In the data rows, the value 128 means zero.
Some points, one per row:
[200 188  88  40 164 143 148 124 126 154 197  45  75 114 160  87  82 169 152 109 107 185  50 133 144 123 120  36 181  51 185 229 103 207 121 181 133 135 113 157 101  53  62  32  58 136 175 105]
[201 210  40  65 181 159 150 136 140 124 213  45 101  78 132  87  95 178 105 121 140 143  27 107 175 212 197  33 180  69 181 201  80 197 115 138 152 154 155 143 112 148 105  44 107 136 149 156]
[210 195  73  49 172 159 123 112  99 157 207  61  89  92 135 140  89 146 130 133 142 160  51  90 151 153 175  43 182  55 195 208  79 205 126 172 114 151 127 160  84 123  74  39  71 149 185 124]
[204 209  68  38 157 160 125 136  94 153 204  67  81 101 141 131  94 146 122 131 139 160  48 102 150 155 150  13 181  92 174 183 150 149 117 160 107 113 156 125  32  70 111  82  30 109 216 131]
[199 208  45  71 178 154 154 137 145 127 212  47 101  74 133  90  94 178 113 122 142 141  30 107 174 214 204  33 182  70 185 201  73 196 118 144 149 155 156 138 121 149 103  38 111 142 144 164]
[196 214  73  53 159 144 123 141 102 152 205  59  74  86 138 136 107 160 123 128 144 162  59 103 148 153 170  45 179  86 171 203 129 186 106 159 137  81  83 185 108 157  68  56  75 127 212 181]
[205 197  87  34 197 138 132 131 123 113 193  40  37 122 128 149  96 146 105 141 176 195  29  95 131 137 155  56 197  58 193 212 114 180 139 168 118 127 131 154 121 111  88  33  63 141 186 134]
[199 210  42  68 179 155 153 137 143 125 212  47 103  74 133  90  94 177 111 120 144 141  30 104 176 212 204  31 183  71 183 199  74 198 116 143 150 154 156 138 118 149 106  40 113 140 146 162]
[208 194  88  37 193 136 128 133 122 112 195  40  33 121 124 148  96 146 105 138 180 192  30  95 129 140 154  54 197  57 195 213 113 182 136 169 117 129 133 154 123 112  88  34  64 139 189 133]
[222 255  41   0 186 149 146 169 121 131 191  84  44 136 154 117  84 125 150 109 149 197  72  65 139 192 163  55 190  57 182 197 106 188 131 169 123 140 127 160 105 113  70  47  61 147 185 126]
[203 197  88  38 194 135 131 133 124 113 193  40  35 120 127 146  97 144 104 140 180 194  30  94 131 140 154  53 197  58 194 210 112 181 136 169 119 127 133 157 122 112  89  35  65 139 188 133]
[161 183  88  74 158 178 106 126 107 138 204  92  86  31  57  75  71 179 121 114 175 202  78  93 149 162 159  49 202  58 201 207 115 181 127 160 129 150 118 166 105 121  74  45  59 147 186 128]
[190 214  74  51 159 142 126 143 100 152 206  63  73  82 138 134 103 159 132 126 144 161  58 100 153 153 164  45 182  85 173 201 128 187 104 161 139  76  83 178 113 157  70  57  75 130 211 186]
[193 214  76  53 157 141 124 143 101 154 207  61  75  83 137 137 104 159 132 126 146 162  56 100 152 154 171  44 181  86 174 205 124 188 105 162 138  79  84 178 113 159  68  53  78 129 211 187]
[186 159  83  52 157 193 122 105 114 130 210  97 104  88 158 132 111 167 134 122 141 134  45 145 166 166 156  59 193  66 201 173 149 203 102 164 117 153 137 158  73  95  78  74 100 144 197 112]
[160 184  88  75 159 178 105 123 107 139 205  94  87  27  57  76  69 178 124 114 176 205  81  96 146 164 150  57 206  57 199 203 117 175 133 157 127 142 120 164 112 118  75  45  59 142 182 128]
[208 199  88  38 194 135 127 133 121 109 197  37  34 123 129 144 103 148  92 138 178 196  27  97 123 138 154  62 191  61 191 218 114 181 139 166 113 129 130 163 122 115  91  35  61 139 188 131]
[200 233  23   8 162 178 186 103  98 177 211  52  85  80 109 137  74 156 126 122 132 182  39  96 154 125 141   0 209  35 225 159 106 172  96 181  98 121  77 170  89 153  60  57  83 137 196 148]
[163 184  89  77 157 177 102 125 104 136 203  92  83  27  57  74  69 178 118 110 177 204  77  98 148 162 152  53 199  56 199 204 120 179 129 157 127 143 118 169 107 118  77  46  55 142 186 127]
[205 210  67  40 154 158 126 135  94 155 205  70  81 101 140 129  91 148 121 131 136 160  49 101 151 156 144  16 185  90 173 185 149 146 118 160 110 111 156 121  37  70 111  84  28 107 215 136]
[225 221  53  40 145 189 142 101 116 172 215  59  84 109 141 117 116 197 136 139 129 173  58 118 123 141 140  49 214  50 251 198  94 206 129 170 114 161 132 167 132 128  78  50  60 178 209 154]
[208 178  75  44 168 134 141 129  78 156 220 102  84  81 123 109  59 153 128 107 109 177  35  72 147 175 180  32 197  79 179 207 128 173 152 206 126 120 141 139  96 122  57  63  47 147 207  93]
[208 193  72  49 171 156 125 112  97 154 206  61  85  94 132 130  88 148 124 128 144 159  47  91 152 151 166  43 181  52 193 206  86 208 121 168 121 150 126 160  80 119  78  45  65 143 187 117]
[164 202  23  56 140 188 126 103  99 148 215  73  53  99 102 140  48 125 155 109 151 179  62  64 135 138 192  52 180  61 219 205  61 208 101 161 113 175  87 136 131 109  83  94  74 126 191 131]
[204 199  88  36 198 140 131 131 123 114 196  42  41 120 129 152  98 147 108 144 177 195  33  94 128 138 154  58 201  58 194 212 112 178 144 170 114 127 134 157 130 111  85  29  65 141 186 137]
[179 226  84  57 135 147 164 109 105 106 202  74  64  92 113 117  73 179  87 131 141 144  80 113 161 178 165  35 208  19 181 209 134 210 148 153 153 123 138 123 121  85  36  40  34 128 220 105]
[210 180  75  42 167 130 137 130  77 150 218 102  79  81 123 106  62 154 119 106 110 179  30  75 146 175 181  34 190  77 176 208 130 175 150 205 126 121 140 142  93 122  59  66  46 145 207  89]
[222 185  47  76 163 180 112 148 145 177 209  53 114 123 137 110  81 129 154 132 160 126  74  96 138 180 168  50 191  66 199 203  95 191 132 166 119 143 121 153 103 109  79  50  71 138 198 131]
[174 229  82  56 142 147 167 110 102 107 198  68  66  95 116 120  74 179  90 130 138 146  79 114 161 174 157  45 202  20 179 214 132 211 147 151 134 117 137 119 126  85  43  39  38 127 212 110]
[199 199  86  28 200 136 131 133 119 109 193  39  36 128 129 141  99 145  97 140 177 198  23  96 129 136 150  58 189  61 188 217 114 185 136 168 114 128 129 157 120 114  94  37  58 134 189 134]
12 more points follow, each with its number after it:
[204 193  72  48 174 162 127 114  98 159 205  64  92  92 134 136  86 145 134 132 143 159  49  86 157 150 170  40 187  51 197 203  80 205 125 171 119 149 130 159  85 120  73  42  67 146 186 122] 0
[236 210  34  45 163 120 133 132 120 162 188  69 124  69 133 110 114 172 183 164 144 192  27  96 137 166  99  37 206  69 199 201  85 195  96 158 117 132 121 163 108 111  94  71  92 151 188 148] 1
[203 187  89  42 164 142 150 124 128 153 197  44  72 116 158  85  81 170 151 107 109 181  50 129 142 127 119  37 184  50 186 229 104 205 120 182 132 134 109 158 100  54  61  31  60 137 174 108] 2
[225 220  53  40 144 189 142 103 116 170 215  61  81 113 139 116 118 199 132 135 127 172  56 120 123 144 132  47 216  48 252 190  95 205 124 169 114 158 130 169 127 130  77  55  57 175 210 153] 3
[207 193  71  48 172 155 128 117  96 154 206  63  85  93 135 129  86 147 125 124 145 159  45  88 156 152 166  41 178  52 192 209  81 209 121 170 118 147 126 159  85 119  80  43  65 148 186 124] 4
[208 203  81  28 165 145 148 136  76 149 183 101 104 112 120 126 114 146 118 118 149 151 106  84 151 165 206  72 178  80 183 220 109 166 107 175 117 150 113 145 136 118  91  45  71 132 152 141] 5
[218 255  41   0 187 149 145 170 122 135 191  85  48 132 157 121  83 123 155 109 149 197  73  64 140 189 167  49 194  57 185 198 103 189 131 172 126 141 130 156 104 114  67  46  63 146 185 130] 6
[205 194  71  48 174 155 127 117  95 154 207  61  86  94 133 128  85 148 124 128 143 159  48  91 154 151 163  42 184  53 192 207  86 205 124 169 121 146 128 160  82 119  78  45  61 144 188 119] 7
[159 185  87  74 159 176 105 126 104 135 202  92  81  31  55  69  70 178 116 109 177 201  74  95 151 159 147  54 200  58 196 206 119 181 126 156 129 142 116 168 106 118  78  49  54 142 185 127] 8
[223 255  42   0 188 150 144 166 123 133 193  85  50 130 157 124  85 127 152 113 150 198  72  65 137 190 173  49 190  57 186 200 104 189 132 171 119 144 129 160 103 114  68  44  66 148 185 124] 9
[192 216  75  49 161 141 125 142 101 150 206  60  74  83 139 138 109 160 126 129 144 163  58 104 148 152 166  47 179  85 172 203 131 185 107 157 137  79  81 184 111 155  67  57  74 127 211 180] 10
[190 216  74  50 162 143 125 142 101 151 208  60  73  86 139 137 109 158 125 130 143 165  58 101 149 151 165  48 180  85 171 202 129 186 107 157 138  81  83 184 111 157  69  57  74 127 211 180] 11
Which two of these numbered points are nearest to each point below, looking only along the 6 directions in which the first points spread most? Their numbers follow each, nearest first.
[201 202  85  30 202 135 130 136 120 107 194  36  34 123 128 145 104 147  89 142 174 198  25  99 124 135 152  60 184  61 190 216 118 185 133 163 114 133 128 163 113 114  96  40  57 137 190 123] > 9 6
[154 186  85  72 160 183 107 127 104 141 204  95  89  32  57  71  68 176 121 111 172 203  75  93 151 160 149  51 203  58 200 204 117 182 127 157 130 142 119 165 111 119  75  48  57 143 187 129] > 8 5
[208 199  71  48 173 161 124 111  97 156 207  60  87  91 134 139  91 150 123 134 143 162  51  91 149 152 167  43 185  52 194 205  85 200 128 170 121 149 130 163  83 121  73  41  65 146 185 116] > 4 7
[224 220  51  41 145 188 140 100 115 169 216  61  82 114 142 116 116 199 132 137 126 171  57 120 120 142 132  55 216  50 248 193  99 204 128 166 113 161 132 167 131 126  78  52  55 176 209 150] > 3 0
[201 186  89  41 165 138 148 125 126 153 196  44  72 114 158  83  84 168 151 103 111 184  48 132 145 126 117  36 182  48 187 228 102 204 120 184 133 133 110 156 100  54  64  31  58 135 174 106] > 2 7
[191 215  73  48 160 142 126 142  99 151 204  59  70  87 138 133 103 159 125 127 142 161  54 101 155 152 168  44 174  84 171 203 126 192 101 159 139  82  81 182 107 157  69  58  76 128 215 181] > 11 10
[159 188  88  74 161 177 107 127 104 138 205  93  87  25  58  75  72 178 118 114 176 204  76  95 148 160 151  56 201  57 200 207 116 178 131 158 127 142 117 168 111 121  79  46  57 144 184 130] > 8 5
Now 12 new points, numbered from 0 again:
[158 185  91  74 159 174 109 128 108 135 206  95  86  25  57  69  69 176 118 114 178 206  77  97 150 165 161  48 180  47 197 217 103 181 133 156 144 144 119 163 111 122  89  60  44 139 182 139] 0
[201 210  45  67 177 151 151 137 142 120 212  45  94  74 131  79  93 179 100 116 143 142  25 111 175 213 184  34 177  67 178 206  82 197 114 141 158 149 151 142 118 135 106  45  98 135 143 158] 1
[158 186  88  75 161 179 104 128 109 141 205  94  89  25  60  76  71 176 126 117 177 203  79  94 147 162 163  47 207  56 202 204 115 180 131 161 133 147 119 166 109 121  73  42  60 146 186 129] 2
[235 195  71  78 163  91 135 141 136 175 228  69 131  75 119  88 132 174 150 205 112 175  41  98 148 201 150  13 244  74 191 184 113 187 109 158 185 156 121 184  95 102  67  51  69 153 206 110] 3
[206 195  74  48 173 158 126 115  98 159 205  63  90  92 136 135  88 145 131 132 143 160  48  88 156 151 171  41 185  52 194 206  82 204 123 168 122 148 130 158  82 118  74  42  69 147 188 121] 4
[190 160  83  55 158 192 119 104 115 130 210  95 104  84 158 135 117 167 129 125 140 136  48 148 161 167 156  63 194  67 199 175 152 198 106 161 116 152 137 161  73  95  77  74  98 147 195 109] 5
[166 207  20  54 139 193 124 102  97 148 215  70  53  99 107 146  52 124 148 112 147 183  64  66 132 136 187  55 186  62 218 201  68 202 108 160 113 177  90 144 129 110  80  95  73 128 190 121] 6
[204 186  81  51 164 146 155 122 140 150 200  42  78 111 158  82  81 174 154 108 111 175  48 132 148 143 125  34 188  50 188 229 100 203 123 184 135 131 115 152 110  54  61  23  65 137 169 117] 7
[240 205  37  48 159 121 134 128 120 166 190  72 127  68 132 112 109 170 188 165 142 188  29  94 140 170 112  38 219  67 201 199  80 189 101 150 111 138 132 157 112 105  92  67  91 149 186 141] 8
[208 196  74  47 175 156 125 116 100 157 207  63  89  90 134 137  90 145 127 134 144 160  50  91 154 151 167  40 186  50 194 203  86 204 129 170 120 148 129 159  82 118  73  42  66 150 188 119] 9
[189 160  83  55 154 191 118 102 113 130 210  95 103  87 158 136 116 165 127 123 143 135  48 148 162 167 156  58 195  68 199 172 153 201 104 161 116 154 137 162  67  95  78  75  98 144 198 106] 10
[212 194  71  50 171 156 122 112  97 155 206  62  84  93 134 132  89 148 125 129 144 159  49  93 153 150 169  43 181  53 191 209  82 204 124 172 117 149 125 160  82 122  79  43  65 145 186 121] 11
The same question for these:
[199 211  43  66 180 155 152 137 140 124 212  44 100  73 133  86  96 178 105 122 141 143  28 107 175 214 202  34 175  72 181 204  76 199 115 143 150 154 156 142 114 147 107  44 109 135 147 161] > 1 3
[210 204  80  30 166 149 148 138  76 148 185 100 105 111 122 129 114 149 117 119 146 151 109  87 147 166 212  70 180  78 187 219 108 163 105 179 120 154 116 145 132 120  85  44  75 134 151 139] > 11 4
[213 192  76  58 167 154 122 111 100 158 207  62  85  88 135 138  85 147 131 130 144 156  54  90 153 155 172  43 189  51 196 207  82 203 128 172 119 150 131 156  87 121  72  39  70 147 185 126] > 4 11
[238 189  70  78 166  81 135 139 133 176 230  75 129  71 116  81 127 176 147 201 106 178  36  91 147 204 144  17 246  76 187 187 111 186 106 161 187 152 123 184 100 102  70  51  71 154 207 114] > 3 5
[207 195  71  48 172 156 124 115  95 155 207  61  85  93 132 128  86 147 126 129 144 158  47  88 156 153 165  43 181  51 192 209  86 206 121 169 121 146 126 159  83 119  77  43  63 144 187 122] > 9 11
[201 184  90  42 164 141 152 123 129 157 196  48  74 115 156  85  79 166 156 104 111 180  51 130 148 123 121  35 182  51 186 229  98 208 117 182 136 134 113 152 105  56  65  31  62 137 171 116] > 7 9
[199 209  43  67 181 154 151 137 140 123 213  45 100  77 131  87  93 178 107 118 142 141  27 108 178 213 202  30 179  70 182 202  75 200 112 141 152 154 155 140 117 147 107  43 109 140 148 160] > 1 3
